In the data rows, 128 means zero.
Each row of this table is followed by its label. One hidden rule gives the labels. It looks at one to three of the table's principal directions, none of them among the few with the most spread.
[133, 134, 127, 137, 119, 137, 133, 129, 130, 133, 121, 140, 120, 132, 142, 132, 122, 152, 149, 145, 130, 138, 144, 114, 121, 113, 124, 122, 129, 148, 153, 141] 1
[124, 118, 116, 108, 110, 101, 105, 126, 77, 143, 132, 141, 125, 102, 111, 126, 117, 137, 83, 77, 111, 117, 84, 179, 169, 140, 138, 131, 131, 84, 88, 131] 4
[132, 126, 122, 153, 119, 138, 118, 115, 147, 127, 126, 131, 125, 94, 147, 121, 111, 116, 132, 115, 151, 139, 126, 124, 131, 128, 104, 126, 161, 114, 128, 112] 4
[81, 107, 120, 100, 153, 94, 155, 115, 153, 97, 79, 156, 119, 152, 91, 126, 134, 101, 129, 112, 118, 95, 130, 136, 106, 104, 128, 111, 105, 125, 144, 159] 6
[156, 154, 107, 154, 101, 112, 100, 114, 108, 142, 135, 103, 120, 114, 133, 156, 148, 153, 107, 136, 129, 123, 85, 158, 129, 147, 128, 125, 124, 97, 88, 130] 6
[114, 112, 123, 118, 136, 103, 137, 133, 129, 119, 104, 140, 111, 150, 115, 148, 132, 124, 128, 139, 118, 109, 128, 145, 113, 121, 130, 116, 106, 140, 133, 157] 5
[97, 74, 137, 87, 114, 122, 126, 137, 104, 133, 145, 178, 138, 100, 116, 67, 81, 83, 91, 51, 122, 132, 129, 140, 189, 127, 109, 136, 180, 105, 129, 86] 4
[122, 140, 110, 149, 83, 89, 101, 115, 145, 134, 123, 131, 131, 92, 114, 105, 161, 104, 59, 86, 142, 124, 84, 156, 156, 124, 105, 131, 176, 87, 83, 85] 2
[130, 97, 138, 118, 125, 125, 140, 140, 114, 132, 139, 134, 127, 130, 132, 113, 109, 112, 115, 122, 117, 130, 140, 127, 146, 138, 128, 137, 142, 128, 136, 118] 3
[145, 101, 116, 125, 120, 156, 138, 133, 114, 134, 119, 145, 100, 135, 165, 149, 90, 160, 176, 155, 132, 122, 171, 123, 106, 136, 111, 101, 121, 135, 174, 154] 1
[133, 121, 125, 135, 136, 133, 138, 145, 147, 133, 110, 128, 110, 150, 140, 156, 138, 149, 147, 163, 130, 125, 158, 123, 106, 129, 135, 124, 103, 153, 146, 153] 1
[141, 104, 124, 148, 92, 163, 134, 110, 183, 132, 136, 129, 98, 165, 166, 114, 102, 154, 150, 166, 134, 137, 153, 79, 136, 173, 109, 134, 163, 145, 165, 108] 3
[146, 130, 122, 141, 117, 131, 126, 133, 121, 139, 125, 123, 116, 128, 145, 146, 128, 154, 134, 148, 128, 131, 134, 131, 122, 132, 128, 124, 123, 132, 134, 141] 2
[127, 136, 116, 138, 130, 118, 151, 129, 130, 115, 107, 126, 112, 156, 114, 160, 147, 110, 150, 160, 112, 117, 155, 142, 90, 114, 129, 113, 100, 158, 143, 138] 5
[161, 117, 115, 151, 133, 153, 157, 109, 120, 134, 106, 101, 89, 151, 157, 177, 98, 189, 171, 172, 97, 126, 151, 127, 112, 175, 164, 143, 87, 123, 150, 180] 1
[116, 131, 145, 129, 128, 116, 151, 139, 132, 119, 117, 130, 129, 139, 111, 117, 139, 102, 114, 130, 108, 133, 149, 130, 128, 108, 143, 140, 134, 157, 137, 117] 2
[93, 132, 147, 104, 139, 116, 129, 133, 119, 111, 129, 147, 156, 95, 98, 85, 121, 81, 96, 69, 126, 135, 116, 142, 150, 93, 120, 130, 156, 128, 119, 98] 3
[182, 155, 104, 181, 103, 160, 134, 120, 131, 140, 116, 101, 91, 145, 176, 192, 130, 192, 189, 211, 130, 137, 162, 120, 76, 142, 122, 107, 102, 154, 161, 159] 3
[122, 155, 178, 104, 187, 132, 139, 171, 112, 121, 158, 98, 174, 147, 102, 121, 165, 90, 130, 148, 123, 137, 146, 110, 111, 99, 169, 150, 93, 175, 116, 126] 2
[147, 139, 112, 147, 119, 115, 137, 133, 140, 132, 109, 107, 117, 134, 134, 155, 169, 139, 121, 158, 132, 112, 141, 137, 96, 130, 129, 119, 109, 115, 123, 137] 2
[137, 62, 118, 105, 107, 139, 122, 124, 83, 148, 149, 147, 113, 97, 144, 106, 58, 125, 102, 70, 111, 125, 121, 158, 190, 184, 123, 143, 162, 70, 116, 107] 4
[134, 137, 120, 141, 103, 146, 112, 123, 165, 140, 149, 131, 132, 140, 142, 109, 149, 128, 134, 142, 154, 135, 137, 93, 132, 137, 109, 129, 152, 130, 130, 92] 4
[122, 153, 115, 149, 105, 112, 131, 112, 163, 119, 96, 122, 117, 130, 122, 130, 167, 125, 116, 136, 136, 111, 131, 131, 104, 114, 125, 120, 137, 117, 125, 123] 2
[88, 105, 130, 98, 151, 97, 126, 120, 128, 118, 107, 164, 140, 112, 106, 100, 118, 108, 115, 79, 139, 113, 104, 128, 144, 101, 127, 126, 132, 101, 124, 151] 5
[188, 149, 108, 199, 100, 141, 153, 113, 136, 141, 102, 80, 72, 165, 170, 204, 139, 185, 177, 227, 105, 128, 165, 126, 80, 163, 161, 139, 94, 150, 146, 169] 1
[97, 81, 120, 82, 124, 99, 115, 131, 103, 131, 122, 165, 132, 96, 107, 93, 103, 115, 70, 47, 123, 108, 93, 165, 179, 137, 117, 126, 149, 71, 105, 122] 2
[112, 117, 170, 115, 142, 175, 140, 134, 150, 122, 164, 136, 152, 136, 136, 68, 96, 84, 154, 119, 135, 155, 170, 71, 151, 128, 135, 157, 171, 162, 155, 79] 5
[175, 144, 122, 182, 98, 139, 122, 112, 140, 141, 154, 76, 110, 149, 153, 155, 142, 132, 133, 183, 124, 136, 122, 119, 124, 181, 142, 155, 138, 126, 102, 105] 5
[144, 94, 87, 94, 139, 136, 108, 122, 51, 145, 135, 144, 135, 62, 137, 147, 81, 160, 124, 61, 132, 114, 97, 183, 147, 152, 102, 96, 104, 38, 110, 150] 5
[151, 146, 130, 138, 135, 115, 137, 152, 112, 137, 133, 117, 133, 153, 134, 158, 163, 147, 147, 184, 130, 133, 143, 116, 94, 101, 132, 116, 92, 163, 143, 156] 3
[112, 89, 150, 89, 163, 171, 142, 138, 133, 135, 136, 165, 138, 137, 154, 96, 66, 179, 174, 119, 133, 154, 155, 67, 155, 124, 132, 135, 123, 152, 189, 165] 1
[124, 154, 121, 149, 124, 115, 114, 129, 153, 116, 131, 124, 151, 96, 121, 119, 167, 72, 117, 121, 168, 126, 124, 131, 99, 93, 87, 105, 154, 121, 112, 87] 6
[153, 82, 107, 143, 90, 135, 127, 129, 142, 143, 132, 130, 83, 159, 162, 150, 105, 151, 132, 165, 124, 119, 144, 129, 135, 183, 108, 122, 140, 127, 142, 125] 1
[132, 96, 113, 133, 97, 132, 122, 106, 145, 134, 133, 147, 103, 150, 148, 121, 93, 159, 134, 137, 126, 133, 113, 108, 152, 161, 105, 125, 150, 126, 148, 131] 6
[145, 94, 110, 142, 92, 145, 136, 112, 136, 129, 131, 137, 89, 156, 156, 139, 90, 138, 154, 158, 120, 124, 150, 122, 126, 167, 104, 116, 147, 134, 157, 120] 6
[126, 158, 99, 153, 110, 102, 100, 119, 144, 122, 116, 125, 148, 59, 118, 123, 174, 79, 89, 85, 173, 115, 102, 165, 107, 96, 79, 98, 160, 74, 87, 84] 2
[108, 128, 141, 113, 150, 124, 134, 140, 128, 120, 123, 137, 143, 120, 111, 116, 130, 104, 123, 108, 127, 130, 135, 132, 130, 107, 135, 132, 124, 139, 127, 126] 4
[133, 162, 148, 143, 143, 139, 128, 140, 157, 125, 136, 106, 143, 146, 133, 128, 166, 121, 147, 169, 148, 135, 147, 92, 99, 108, 140, 135, 121, 161, 132, 125] 1
[144, 165, 175, 158, 134, 165, 157, 160, 140, 130, 164, 102, 151, 153, 134, 109, 155, 72, 163, 181, 123, 167, 206, 81, 109, 99, 157, 164, 145, 214, 150, 74] 4
[96, 128, 149, 123, 174, 126, 178, 125, 184, 92, 91, 119, 117, 199, 103, 140, 146, 108, 167, 178, 106, 116, 169, 92, 84, 116, 164, 141, 84, 189, 163, 162] 5
[150, 118, 152, 138, 115, 171, 143, 129, 138, 135, 169, 115, 119, 183, 155, 116, 102, 133, 170, 185, 114, 151, 166, 73, 135, 163, 140, 151, 143, 178, 162, 106] 6
[131, 138, 125, 127, 116, 95, 115, 150, 127, 135, 131, 122, 137, 129, 115, 130, 180, 106, 91, 134, 143, 110, 120, 144, 116, 111, 120, 117, 128, 118, 102, 114] 2
[108, 84, 105, 93, 130, 102, 120, 111, 98, 135, 120, 160, 118, 124, 108, 126, 91, 155, 99, 74, 104, 117, 77, 158, 178, 157, 130, 131, 113, 84, 112, 157] 5
[137, 179, 130, 149, 121, 108, 103, 142, 133, 134, 129, 103, 134, 133, 115, 153, 188, 132, 107, 154, 137, 127, 107, 145, 110, 108, 140, 127, 112, 148, 92, 126] 1
[107, 116, 172, 111, 152, 166, 149, 136, 158, 112, 152, 136, 152, 142, 135, 73, 103, 83, 158, 130, 139, 147, 173, 67, 133, 116, 129, 146, 163, 167, 166, 94] 6
[136, 155, 122, 143, 133, 96, 127, 121, 126, 128, 122, 95, 122, 164, 103, 167, 170, 144, 111, 161, 103, 119, 91, 146, 119, 142, 164, 144, 83, 136, 92, 155] 6
[107, 114, 131, 120, 103, 140, 124, 112, 140, 124, 123, 159, 124, 106, 133, 84, 96, 113, 122, 85, 135, 131, 135, 121, 155, 124, 112, 129, 180, 114, 141, 99] 5
[133, 165, 132, 145, 141, 148, 121, 117, 178, 128, 138, 106, 135, 175, 133, 141, 161, 165, 164, 184, 141, 141, 123, 74, 108, 134, 142, 138, 100, 166, 136, 143] 5
[127, 94, 150, 110, 150, 141, 133, 155, 120, 131, 155, 122, 127, 151, 126, 129, 105, 101, 127, 135, 113, 133, 144, 130, 147, 159, 143, 148, 123, 155, 122, 116] 4
[141, 152, 127, 135, 133, 126, 118, 130, 101, 131, 143, 109, 136, 122, 119, 148, 139, 126, 127, 133, 121, 133, 110, 148, 124, 129, 137, 130, 111, 130, 105, 126] 6
[127, 143, 122, 133, 122, 109, 137, 120, 124, 120, 109, 123, 118, 146, 117, 146, 145, 136, 129, 147, 115, 115, 123, 139, 107, 116, 136, 118, 110, 135, 130, 148] 6
[122, 110, 188, 103, 164, 162, 143, 151, 123, 121, 170, 119, 157, 135, 139, 79, 93, 91, 144, 130, 130, 148, 159, 79, 145, 129, 149, 158, 155, 160, 148, 107] 3
[132, 119, 131, 126, 132, 148, 134, 123, 144, 131, 129, 129, 131, 127, 147, 116, 114, 154, 141, 132, 136, 137, 137, 98, 131, 136, 123, 131, 133, 123, 150, 135] 2
[138, 148, 132, 135, 131, 149, 126, 129, 132, 127, 131, 108, 134, 114, 137, 129, 138, 125, 136, 132, 137, 126, 144, 128, 111, 129, 131, 126, 130, 120, 124, 114] 2
[111, 117, 120, 127, 96, 97, 119, 127, 123, 131, 127, 156, 122, 126, 108, 110, 130, 97, 94, 100, 120, 127, 113, 150, 156, 118, 115, 129, 157, 129, 114, 100] 5
[103, 117, 150, 113, 132, 138, 133, 141, 144, 121, 136, 148, 145, 116, 121, 82, 124, 73, 123, 100, 143, 132, 159, 111, 138, 106, 119, 134, 166, 138, 138, 87] 4
[93, 85, 173, 62, 160, 156, 145, 134, 109, 120, 156, 136, 155, 123, 106, 58, 70, 107, 94, 54, 92, 136, 127, 117, 199, 162, 163, 172, 151, 112, 125, 99] 3
[139, 187, 133, 174, 120, 141, 123, 120, 200, 120, 127, 89, 127, 172, 134, 146, 193, 131, 152, 202, 149, 133, 142, 85, 81, 122, 133, 132, 121, 176, 128, 112] 4
[129, 144, 139, 137, 145, 145, 151, 123, 135, 121, 107, 116, 115, 149, 131, 149, 119, 161, 159, 156, 105, 137, 148, 117, 113, 127, 162, 142, 100, 162, 150, 162] 1
[101, 126, 118, 105, 123, 108, 119, 119, 124, 124, 107, 154, 128, 115, 108, 115, 125, 143, 101, 85, 123, 118, 99, 148, 148, 114, 124, 119, 129, 107, 121, 141] 3
[91, 125, 144, 92, 173, 123, 145, 142, 138, 115, 116, 156, 152, 146, 103, 113, 130, 133, 142, 118, 124, 137, 133, 101, 126, 87, 134, 125, 96, 165, 157, 159] 6
[123, 135, 125, 122, 117, 114, 122, 122, 105, 133, 121, 131, 130, 107, 115, 120, 127, 136, 99, 93, 114, 125, 106, 153, 150, 126, 141, 136, 133, 102, 108, 128] 3
[129, 124, 137, 124, 127, 147, 128, 123, 134, 127, 132, 124, 129, 121, 142, 109, 120, 118, 141, 124, 142, 119, 148, 112, 123, 134, 131, 131, 147, 109, 133, 117] 4
[102, 114, 118, 105, 123, 115, 122, 110, 133, 126, 101, 157, 108, 143, 117, 127, 106, 177, 118, 105, 110, 119, 97, 135, 154, 135, 138, 127, 116, 121, 135, 167] 5
[145, 137, 108, 119, 142, 89, 99, 132, 80, 148, 129, 106, 129, 123, 112, 176, 153, 173, 95, 124, 117, 110, 62, 176, 138, 149, 155, 130, 72, 85, 71, 178] 4
[165, 138, 105, 152, 95, 139, 117, 138, 93, 142, 145, 127, 118, 112, 149, 159, 124, 138, 141, 150, 130, 141, 139, 155, 114, 128, 94, 99, 131, 139, 134, 110] 6
[142, 148, 163, 165, 135, 187, 155, 132, 188, 116, 151, 113, 137, 161, 166, 107, 124, 103, 202, 201, 153, 165, 204, 39, 90, 111, 118, 139, 158, 208, 190, 95] 6
[109, 171, 145, 121, 157, 121, 139, 144, 134, 112, 125, 118, 154, 144, 91, 131, 175, 94, 131, 138, 122, 130, 141, 129, 100, 85, 148, 129, 99, 170, 121, 121] 5
[106, 96, 172, 103, 156, 141, 151, 149, 141, 112, 150, 120, 142, 147, 115, 86, 115, 48, 121, 119, 121, 122, 168, 109, 139, 140, 150, 159, 153, 146, 128, 87] 1
[87, 108, 120, 109, 122, 90, 122, 116, 158, 118, 94, 164, 117, 134, 105, 110, 126, 137, 93, 94, 125, 115, 92, 135, 152, 117, 119, 123, 138, 120, 127, 148] 2
[117, 125, 116, 135, 107, 122, 125, 114, 133, 125, 104, 145, 111, 106, 127, 125, 112, 132, 114, 99, 122, 126, 121, 151, 141, 126, 120, 125, 148, 115, 127, 124] 1
[156, 123, 115, 128, 137, 144, 109, 122, 87, 138, 147, 111, 125, 108, 148, 156, 103, 145, 150, 129, 136, 120, 112, 147, 122, 156, 125, 117, 112, 91, 111, 144] 5
[144, 110, 118, 119, 136, 126, 122, 137, 96, 138, 128, 133, 117, 127, 144, 157, 107, 166, 141, 139, 125, 125, 118, 141, 125, 137, 124, 113, 102, 121, 136, 168] 3
Here are more rows. What is the label of each one?
[113, 145, 142, 111, 161, 125, 137, 128, 111, 118, 133, 121, 145, 147, 98, 133, 134, 121, 137, 127, 106, 132, 116, 128, 129, 119, 161, 143, 92, 148, 118, 144]: 5
[152, 141, 95, 160, 56, 117, 98, 107, 124, 152, 125, 131, 103, 101, 146, 131, 134, 168, 89, 112, 129, 131, 96, 156, 157, 150, 108, 124, 166, 89, 105, 105]: 2
[150, 108, 152, 130, 126, 173, 149, 146, 127, 134, 174, 121, 127, 174, 152, 118, 100, 114, 171, 179, 115, 154, 181, 82, 130, 153, 129, 143, 138, 186, 167, 98]: 6
[111, 84, 116, 94, 126, 126, 114, 116, 90, 136, 135, 169, 132, 88, 127, 100, 68, 134, 113, 55, 126, 130, 96, 147, 180, 139, 110, 124, 149, 80, 125, 131]: 5
[150, 165, 106, 172, 112, 145, 121, 109, 177, 128, 111, 109, 111, 142, 156, 160, 161, 159, 170, 185, 159, 126, 142, 101, 77, 126, 112, 109, 119, 137, 143, 138]: 4
[165, 123, 123, 124, 135, 158, 114, 142, 100, 149, 144, 106, 130, 102, 166, 148, 116, 173, 141, 137, 146, 124, 136, 131, 119, 154, 126, 117, 114, 91, 126, 144]: 2
[121, 135, 175, 115, 143, 161, 142, 143, 127, 126, 160, 127, 161, 122, 133, 74, 111, 104, 137, 118, 128, 159, 160, 82, 148, 109, 143, 155, 161, 160, 151, 94]: 3
[146, 132, 131, 125, 140, 148, 125, 131, 114, 138, 135, 113, 131, 121, 146, 138, 119, 164, 143, 137, 131, 131, 130, 120, 125, 141, 141, 131, 112, 116, 131, 149]: 2
[118, 121, 128, 124, 160, 120, 152, 139, 145, 119, 108, 115, 134, 129, 110, 138, 154, 99, 123, 126, 125, 114, 151, 137, 107, 125, 144, 136, 100, 119, 120, 133]: 1
[139, 165, 162, 126, 183, 118, 123, 165, 96, 124, 165, 83, 171, 134, 103, 148, 177, 67, 133, 157, 135, 129, 128, 135, 97, 104, 162, 143, 89, 155, 85, 122]: 5
[139, 133, 112, 133, 117, 113, 102, 108, 117, 135, 150, 120, 141, 115, 128, 125, 135, 131, 112, 116, 143, 125, 77, 129, 141, 142, 110, 123, 137, 87, 99, 120]: 6
[107, 90, 97, 104, 122, 104, 114, 111, 115, 131, 107, 157, 119, 93, 114, 121, 106, 128, 92, 59, 129, 103, 92, 170, 160, 147, 113, 119, 134, 58, 103, 135]: 4
[117, 149, 149, 137, 146, 146, 128, 124, 145, 119, 151, 122, 161, 112, 119, 97, 130, 84, 136, 113, 141, 153, 131, 101, 136, 110, 127, 147, 151, 146, 122, 90]: 5
[122, 142, 152, 135, 170, 149, 160, 125, 157, 110, 118, 105, 130, 168, 124, 140, 132, 128, 172, 171, 114, 136, 158, 91, 99, 126, 165, 150, 94, 173, 151, 153]: 5
[132, 152, 122, 133, 143, 111, 125, 128, 88, 125, 126, 118, 135, 115, 105, 159, 137, 115, 129, 122, 112, 129, 108, 168, 118, 114, 143, 127, 97, 130, 102, 141]: 5
[83, 117, 162, 109, 140, 134, 141, 127, 164, 108, 140, 155, 154, 136, 105, 60, 116, 59, 124, 95, 133, 143, 146, 88, 153, 103, 125, 150, 174, 159, 143, 80]: 5
[127, 168, 125, 153, 146, 88, 119, 102, 156, 102, 123, 80, 137, 152, 97, 155, 185, 94, 113, 160, 134, 104, 74, 134, 90, 132, 139, 130, 104, 118, 79, 135]: 6
[129, 143, 113, 144, 100, 98, 124, 112, 146, 128, 114, 124, 112, 159, 118, 140, 161, 144, 114, 153, 122, 116, 106, 128, 121, 129, 130, 125, 122, 129, 119, 137]: 6
[158, 171, 110, 169, 122, 128, 134, 135, 125, 127, 125, 96, 119, 147, 125, 186, 176, 112, 157, 188, 125, 126, 154, 149, 71, 117, 130, 113, 92, 162, 120, 122]: 5
[127, 121, 114, 140, 119, 128, 138, 100, 141, 124, 101, 129, 106, 126, 133, 135, 107, 159, 129, 120, 112, 127, 117, 132, 137, 148, 136, 136, 128, 109, 135, 148]: 3
[90, 110, 161, 105, 178, 144, 161, 144, 194, 101, 105, 133, 137, 160, 122, 104, 136, 97, 153, 144, 143, 118, 180, 78, 100, 110, 141, 136, 120, 165, 165, 138]: 1
[143, 145, 115, 138, 124, 134, 131, 117, 136, 129, 112, 117, 115, 145, 142, 154, 140, 177, 151, 162, 129, 121, 129, 117, 101, 130, 130, 113, 102, 128, 144, 161]: 3
[146, 149, 140, 158, 114, 137, 119, 140, 138, 137, 152, 107, 133, 125, 138, 126, 150, 95, 128, 151, 141, 142, 145, 121, 124, 128, 130, 144, 151, 149, 112, 88]: 4
[106, 97, 149, 104, 124, 118, 144, 133, 123, 117, 131, 141, 129, 131, 112, 90, 104, 92, 95, 96, 106, 125, 132, 134, 158, 134, 132, 142, 158, 129, 131, 104]: 3
[126, 156, 129, 152, 95, 116, 131, 112, 157, 120, 125, 119, 124, 149, 118, 115, 161, 106, 116, 146, 125, 127, 130, 117, 120, 120, 127, 133, 152, 143, 124, 95]: 6
[134, 147, 173, 133, 143, 171, 138, 149, 156, 123, 157, 102, 150, 139, 147, 95, 140, 92, 154, 160, 149, 140, 183, 75, 109, 119, 142, 147, 154, 164, 146, 89]: 2
[156, 126, 149, 125, 158, 153, 152, 164, 112, 139, 138, 111, 124, 169, 153, 162, 127, 171, 176, 200, 117, 141, 175, 98, 99, 127, 154, 130, 78, 184, 169, 173]: 2
[131, 107, 96, 148, 87, 98, 111, 110, 146, 131, 100, 157, 114, 77, 155, 116, 122, 138, 103, 101, 168, 116, 105, 136, 127, 110, 67, 91, 177, 74, 137, 130]: 3
[136, 148, 120, 147, 103, 116, 134, 118, 123, 126, 115, 129, 109, 155, 129, 147, 141, 139, 146, 164, 118, 124, 135, 129, 106, 113, 130, 117, 122, 153, 142, 141]: 6
[147, 120, 179, 125, 143, 174, 161, 170, 138, 130, 173, 85, 132, 187, 136, 117, 135, 82, 146, 187, 103, 139, 206, 94, 122, 164, 173, 171, 128, 193, 140, 80]: 1
[109, 109, 136, 112, 147, 125, 142, 111, 138, 109, 101, 133, 118, 130, 127, 121, 99, 141, 133, 116, 120, 114, 121, 123, 126, 132, 136, 127, 125, 114, 144, 161]: 3
[90, 142, 81, 121, 96, 74, 122, 115, 124, 115, 81, 178, 117, 117, 78, 138, 166, 97, 100, 84, 123, 103, 111, 189, 115, 76, 93, 84, 120, 117, 116, 120]: 5
[94, 120, 130, 102, 148, 103, 128, 127, 119, 110, 122, 155, 146, 118, 95, 112, 120, 98, 112, 88, 124, 127, 101, 143, 138, 99, 112, 115, 126, 132, 125, 129]: 6
